In the rows, 128 means zero.
The rows of D fall into 4 groups, and each row is roughly a mix of its group's hidden directions.
D (140 x 11):
[[131 119 140 149  89 121 179 125  99 139 117]
 [129  91 122 108 111 139  91 134  93 156 111]
 [ 95 141 129  86 129 145  95 148 155 120 148]
 [124 111  93 116 130  98 157 126 136 178 134]
 [146 159  99 103 133 112 136 147 115 117 175]
 [ 94 160 147 120 113  90 118 136 137  91 123]
 [125  89 153 162 135 145 136  89 123 150 114]
 [ 88 128 114 141 100 124 166 109  99 121 150]
 [123  82 122 111 139 101 120 116  89 152 111]
 [101 121 146 156 112 125 176 116 124 156 104]
 [ 98 118 134  93 120 150  80 133 150 139 113]
 [108 118 134 159 133 114 106 113 136  71 117]
 [141 141 122 145 114 109 181 125 115 137 168]
 [109 122 120 132 116 168 170 104 116 160 138]
 [139 174 109 111 139 102 172 143 133 133 133]
 [150 106 136 127 132  90 168 104 122 160 115]
 [132 113 173 119 133 121 107 153 163 134  94]
 [ 87  90 119 145 109 167 135 117 117 141 117]
 [140 127 111 126 175 108  88 147 133  98 122]
 [161 134 112  99 151 136  82 150 138 115 143]
 [130 128  88 134 152 102 118 102 117 120 174]
 [154 129 129 170 143 115 181 116 121 128 116]
 [133 117  97 127 162  88 129 100 116 105 152]
 [106  99  96 140 134 150 127 124  75 122 122]
 [115 121 166 157 120 149 153 103 161 129 103]
 [106 112 117 154  98 109 116 134 102  85 107]
 [105 108 140 129 105 141  71 119 144 108 113]
 [102 123  83 112 128 134  96 106 100 148 143]
 [140 150 120  93 157 157 113 161 111 139 103]
 [ 98  95 135 132 139 137  89 115 129 118  84]
 [116 153 150 146 111 157 115 153 173 109 117]
 [131 158 112 102 100 115 156 141 134 137 174]
 [156 181 122  96 133 112 113 143 142 121 147]
 [107 122 112 141 120  97 185 132 112 126 151]
 [131 142 154 111 122 131 120 178 141 124  84]
 [131 114 104 108 172  89 110 135 134 109 151]
 [126 102 156 112 140 132  79 160 151 117 136]
 [116 109 160 157 124  99 167 116 117 151 107]
 [114 117 112 134 143 104 175 114  85 122 145]
 [144  95 132 117 152 125 135 125  67 122 123]
 [ 98 104 130 148  84 138 141 132 106 149  98]
 [102 119 132 112 107 138 125 123 104 187 112]
 [163 118 123 160 115 103 152 103 112 114 162]
 [147 108 125 127 176  84 135 117 148 109 130]
 [118 136 162 148  72 137 136 115 108 125 109]
 [136 151 105 107 144 169 117 147  99 123 161]
 [ 79 103 144 154  92 118 127 115 118 114 116]
 [152 128 138 104 128 155  68 126 116 139 122]
 [111 133 166 116 115 143 136 148 150 113  79]
 [127 103 121 112 125 122  71 168 124 139 129]
 [ 89 113 153 140 121 144 100 100 160 118 107]
 [162 145 109  96 127 122 118 159 108 130 168]
 [162 133 148 132 156 137 167 123 153  94 138]
 [125 116 142 146  94  84 155  94 118 133 116]
 [115 148 163 146 135 159 118 141 144 107  85]
 [158 107 137 139 174 143 104 138 127 101 104]
 [133 122 129 160 131 153 143  77  99 116 108]
 [136 135 116 131 130  95 173 100 137 125 169]
 [183 116 115 153 135 103 130 101 108 134 117]
 [124 101 147 160 156 112 117 112 151 122  85]
 [133 117 155 170 139 143 126  95 156 120  96]
 [133 134 106 116 122 112 156 109  80 159 151]
 [124 135 126  85 118 143  69 143 132 131 123]
 [158 136 147 167 146 124 162  96 152 132 130]
 [140 114 138 116 112 161  99 162 102 150  98]
 [125 148 142 144 112 116 121 134 162  72 144]
 [115 101 167 133 152 135 128 141 148 152  86]
 [152 127 144 158 135 167 153 103 154 124 155]
 [128 102 119 147 127 149 176 123 112 170 137]
 [162 135 114 139 156 115 177 106 121 119 149]
 [168 143 143 132 156 100 158 115 151 107 144]
 [105 115 145 104 115 146  98 153 131 122  80]
 [140 125 166 152 128 156 141 113 174 129 106]
 [144 148 137 163 146 113 179 104 139 122 136]
 [ 98  91 147 151 132 143 141  96 118 151 101]
 [132 163 155 147 103 157 164 129 151 138 139]
 [136 154 134 157 140 119 150 123 176 104 102]
 [129 163 124 100 142 120 159 161 128 167 139]
 [132  76 134 161 107 121 130 102 103 143 121]
 [103 102 130 155  95 137 155 103 105 158 123]
 [100 174 121 101 143 122 150 146 157 115 145]
 [111 110 145 155 110 160 124 108 126 142  80]
 [136 129 157 133 135 137 112 165 127 128  71]
 [108  97 146 115 110  92 100 123 140 155  99]
 [115 133 153 156 152 144 146  98 159 132  91]
 [149 150 146 129 133 123 109 147 173  86 143]
 [157 138 115 104 162 131  88 148 145 102 127]
 [156 112 139 161 109 122 166 126 130 146 167]
 [109 133  98 138 113 134 164  97  99 107 156]
 [177 146 137 115 133 125 137 181 126 133 126]
 [129 131 153 157 122 179 125 107 117 116  95]
 [127 144 111 145 123 105 162  97  88 140 155]
 [132 104 149 124 137 154 119 118 133 170  82]
 [133 125 113  87 110 132  81 151 100 136 131]
 [ 94 114 137  89 122 153  86 127 126 144 145]
 [130  98 152 136 129 157  90 103 143 147  98]
 [112 121 158 150 136 142 108 132 167 121  83]
 [144 137  92 113 160  95 138 115 129 121 169]
 [154 131 115 113 163  98 136 125 107  99 164]
 [114 139 138  84 108 141 110 172 132 117 102]
 [119 127  79 101 143 126 128 158 121 151 160]
 [130 120 161 145 127 106 138 145 139 141  70]
 [135  95 104 123 154 161  97 123 125  92 137]
 [136  89 116 152 158 127  98 103  96 132 113]
 [120 130 113  87  96 140 125 144  80 140 133]
 [150 143 117 102 147 122 149 154 164 164 147]
 [133 145 121 104 143 182 103 141 136 161 127]
 [122 124 150 140 121 140  90 111 182 106 131]
 [181 116 112 140 130 169 117 122 149 140 141]
 [153 134  88 114 148 112 148 139  94 135 161]
 [143 103 122  87 104 125 119 163 102 153 115]
 [170 137 108 114 140 142 107 164 132 130 166]
 [132 141 143 148 135 105 137 143 182  91 131]
 [127 138 117 132 146  90 126 145 159  85 157]
 [131 119 168 128 113 174 131 143 143 129  89]
 [133 188 124 113 151 119 154 134 154 120 127]
 [ 80 126 145 111 118 151 112 120 138 100  93]
 [140  94 146 165 138 117 109 132 148 107  89]
 [129  83 141 171 121 122 153  97 122 141 135]
 [159 118 114 110 157 144  86 121 132  92 141]
 [ 87 130 134 133 137 147 166 113 126 143  86]
 [136 143 106 125 141  80 136 115 140 101 168]
 [129 111 124 115  85 125 156 118  98 170 138]
 [164 119 125 158 151 106 159 106  95 138 136]
 [ 96 124 110 114 103 105 136 146 120 108 176]
 [ 96  99 142 163 132 129 159 107 154 132 104]
 [124 149 124 152 120  90 177 110 143 115 145]
 [134 128 135 148 105 120  88 114 156 102  88]
 [117  94 147 150 104 129 144 112  94 137  89]
 [178 101 147 150 132 145 104 103 123 146 132]
 [ 85 113 122 124 137 153 129 151 130 155  84]
 [ 97 123 129 144 132 161  93 108 170 116 133]
 [175 130 157 135 156 106 129 149 157 139 116]
 [127 118 101 110 125 173 129 112 106 173 129]
 [130 128 167 134 120 128 141 152 168 131  84]
 [127 156 155 139 107 145 174 122 164 126 140]
 [146 117 146 166 130 131 174 104 113 109 107]
 [141 137 125 148 145 133 139 143 154 118  66]
 [110 122 138 145 112 154 106  96 145 115  80]
 [130 108 103 102 160 158  87 148 128 112 129]]

One row of each group comes first, with its name. Which group is each row after those in?
[112 159 137 117 120 129 109 157 166  88 143]	V
[161 117 138 141 180 121 146 102 148 115 113]	F
[123  97 130 109 107 143  73 126 104 142 118]	B
[131 140 110 111 124 122  85 173  98 142 117]	M

[144 149 160 145 139 153 159 128 169 103 130]	M
[110 127 119  85  95 159 107 148 100 133 128]	M
[128 106 133 137 158 103 150 127 103 156  84]	V
[165 151 135 134 154 123 172 109 133 156 141]	B
[142 129 121  83 131 147  90 144 101 156 124]	B
[101 119 168 149 135 105 157 133 139 135  90]	V
[ 95  84 121 132 114 121 149 120  97 158 111]	B
[117 130 136 165 124 103 174 100 150 116 143]	B
[136 175 128 138 132 144 155 107 160 111  99]	V
[107 118 124 145 110 111 150 157 179 145 111]	F
[137 124 148 127 148 171 103 102 135 150  91]	F
[149 134 150 168 127  92 150 131 153  98 119]	V
[ 82 123 132 152 113 141 172 110 123 130 105]	V
[147 142 172 138 128 104 133 128 176 107 117]	F
